Each row has a name. Each question is about the rows just above it. Places in a row count from 0.

Columns, left to right: C T P Q
[-43 -48  40 -18] = tave
[  1 -17  50  -2] = kup
[  1 -46  33 -31] = Zumib
[16  9 18  7] = gutag
[ -5 -25  -4 -20] = lif
[-31 -14  25   3] = semot
[ -5 -50  81 -21] = Gego
[-41 -40  62  -7] = zogu
[-20 -74 113 -29] = pava
[-26 -12  33   6] = sokid
[-18 -11  42   6] = Lega
Among the named rows, does one hold [-41 -40  62] next to each other, in this order? => yes
[50 33 18 -4 25] is in which column, read top down? => P
One entry of Zumib was changed: [  1 -46  34 -31]. Where, and from what? => 2, [33]
Changed pava: [-20 -74 113 -28]. Place and old value: => 3, [-29]

Columns, left to right: Y D M H Z W G
[-21 -36 -41  84  19  85  23] = teti
[-22 -42 -38  91  21  72  32] = zupo
[-19 -30 -39  77  17  84  18] = denen
Which column holds this, read top down? [85 72] => W
Is [32 72 21] printed in one of the named rows, side by side and in this order? => no
Is [18 84] printed in one of the named rows, side by side and in this order? => no
Changed zupo: [-22 -42 -39  91  21  72  32]. Place and old value: => 2, [-38]

Columns, left to right: J B U E A K
[ 91 -18  98  96 -44 103] = Lev
[ 90 -81 100 106 -61 108] = Nog
[  0 -33  28  62 -49  12] = toguz
[ 91 -18  98  11  10 -20] = ropa
[88 -2 57 42 17 75] = tugod
[42 60 12  3 45 20] = Pupo
[70 27 31 15 42 47] = saz
[-8 27 31 15 42 47] = rutib
Where does [41 60 12  3 45 20] differ from Pupo, and what was there? => 0, [42]
Is [-20  10] printed in one of the named rows, side by side and in this order? => no
Changed tugod: [88 -2 57 43 17 75]. Place and old value: => 3, [42]
Which column holds this, read top down? [-44 -61 -49  10] => A
Which column holds this, read top down? [-33 -18  -2  60  27  27] => B

Columns, left to right: F V R L X
[ 15  -9  -4 -59  27] = luta
[-17  37 -11   4  16] = zat
[-13 -27 -28 -10   5] = rumer
[-17  37 -11   4 -20] = seso
[ 50 -18  61  13  24] = Nive
[ 50 -18  61 -91  56] = Gimek
[ 13 -19  18 -45  35] = gira
[ 18 -27  12 -35  12] = Fide
[ 50 -18  61 -43  24] = Bolo
One entry of zat was changed: [-18  37 -11   4  16]. Where, and from what? => 0, [-17]
[24 56] is in which column, read top down? => X
Which column holds this, read top down? [12 61] => R
Is [-13 -27 -28] printed in one of the named rows, side by side and in this order? => yes
What is the next entry after [-9 -4]? => [-59]
Whose row is [-17  37 -11   4 -20]? => seso

Columns, left to right: geki torov peze begi muman
[31  5 34 24 18] = medir
[81  5 25 -2 57] = sepu
[31  5 25 -2 57] = pado
[ 31  83  50  64 -42] = Bes
[-2 64] is in which column, read top down? => begi
The next entry after [83 50]: => [64]
Among the named rows, does one hold [31  5 34 24 18] next to each other, in this order? => yes
[31 31] is in which column, read top down? => geki
Changed Bes: [ 31  83  50  64 -41]. Place and old value: => 4, [-42]
Whose row is [31  5 25 -2 57]? => pado

Columns, left to right: gide lodat Gek zeran sofud kaso naba niteg
[-60 -14  73 -39 100  44  11 -12]  ruv
[-27 -39  23 -22  31   3 -76 -39]  rudon
[ 63  28 -79  62  27  55 -67  36]  Filu
[  2 -29  18 -44 -61 -39  17  17]  kavik
[ 26 -73 -14 -45 -41 -19 -99  16]  Sul
[ -9 -51  35 -64 -39 -26 -12  16]  gipi
[-14  58  -1  43   6 -19  81 -21]  Sem
Among the named rows, does one hold [ 36 -67] next to each other, in this order? => no
Where does [ 63  28 -79  62  27  55 -66  36] differ from Filu, and what was there? => 6, [-67]
[-27  63   2] is in which column, read top down? => gide

Columns, left to right: Des toten novo Kol Pasap Rago febil Fizok vuzo Kege
[ 15  56 -31  25  11 -22   9 -17   3  11] : gur
[ 23 -18  86 -12   7   0 -34  33  31  29] : Mamil
[  0  17 -11 -25  19 -37  23 -14  23  -8] : tar
[ 29 -34  -8  58   3  -1 -16   5  -1  28] : Lopof
[ 24  18 -20  30   2  -1  -1   5 -16   9] : vike
Give the next entry after [  0  17 -11 -25]. => [19]
One entry of vike was changed: [ 24  18 -20  30   2  -1  -1   5 -16  10]. Where, and from what? => 9, [9]
Where does [  0  17 -11 -25  19 -37  22 -14  23  -8] differ from tar, and what was there? => 6, [23]
Where does [ 23 -18  86 -12   7   0 -35  33  31  29] differ from Mamil, and what was there? => 6, [-34]
The next entry after [ -1 -16   5  -1]: => [28]

Columns, left to right: fakom risud luv bukun
[ 31 -56  -6  37]  vofo
[ 31 -56 -43  38]  pap
[-78  25 -41 -44]  Nuni
[-29  -2  70  37]  lapu
[-83   2 -58 -28]  napu
[  4 -43 -78   8]  peko
[-25 -65 -71  34]  Pefa
[  2 -33  -3  34]  gako
[ 16 -64 -44  46]  zofo
[  3 -74 -33  61]  dadi
[-29  -2 -31  37]  gotu
[ 10 -26   2  28]  kezo
Is [-78  25] printed in one of the named rows, side by side and in this order? => yes
What is the next entry after [-64 -44]? => [46]
[-58 -78 -71  -3 -44 -33 -31] is in which column, read top down? => luv

Columns, left to right: kesez kazuk fon ked ver nuve rupul Bosug
[ 15   7 -19  69  31  48  48  28] = fegu
[16 16  5 33 28 46 48 35] = ret
[-52  25  17  19  43 -69  -7  -7] = dena
[ 18  19  37 -10  27  90  80  71] = rotaf
[ 17  55  42   3  67  64 102  87] = Daf
What is the next entry after [17 19]? => [43]
Does one of the named rows hold [ 43 -69  -7] side by side, in this order? => yes
The next entry after [27 90]: => [80]
Where does [ 17  55  42   2  67  64 102  87] differ from Daf, and what was there? => 3, [3]
[ 16 -52  18] is in which column, read top down? => kesez
Changed ret: [16 16  5 33 28 46 48 34]. Place and old value: => 7, [35]
Changed Daf: [ 17  55  42   3  68  64 102  87]. Place and old value: => 4, [67]

Columns, left to right: tudev lekep tuvig seri fal datoz dunu
[80 -7 27  0 51 53 18] = Pigas
[ 56 -32  66  71 -41  69 -26] = kamid
[ -5  12  -4   9   4 -10  20] = gon
[-22  -4 -11  13 -10 -24 -15] = kag
[ 38 -30  79  98 -80  68 -25] = zer
[ 28 -26  49  64 -47  43 -28] = Vaza
[ 52 -65  47  51 -25  54 -91] = vara
[ 68 -37  21   4  38  44 -41] = meden
[ 21   6  26  34 -13  23  23] = tid
[ 51 -20  32  27   7  43 -13] = Nulud
[ 72 -30  79  98 -80  68 -25] = Suvo
What is the next entry after [ 21   6  26  34 -13]? => [23]
Where does [ 21   6  26  34 -14  23  23] differ from tid, and what was there? => 4, [-13]
[-30 -26 -65 -37   6] is in which column, read top down? => lekep

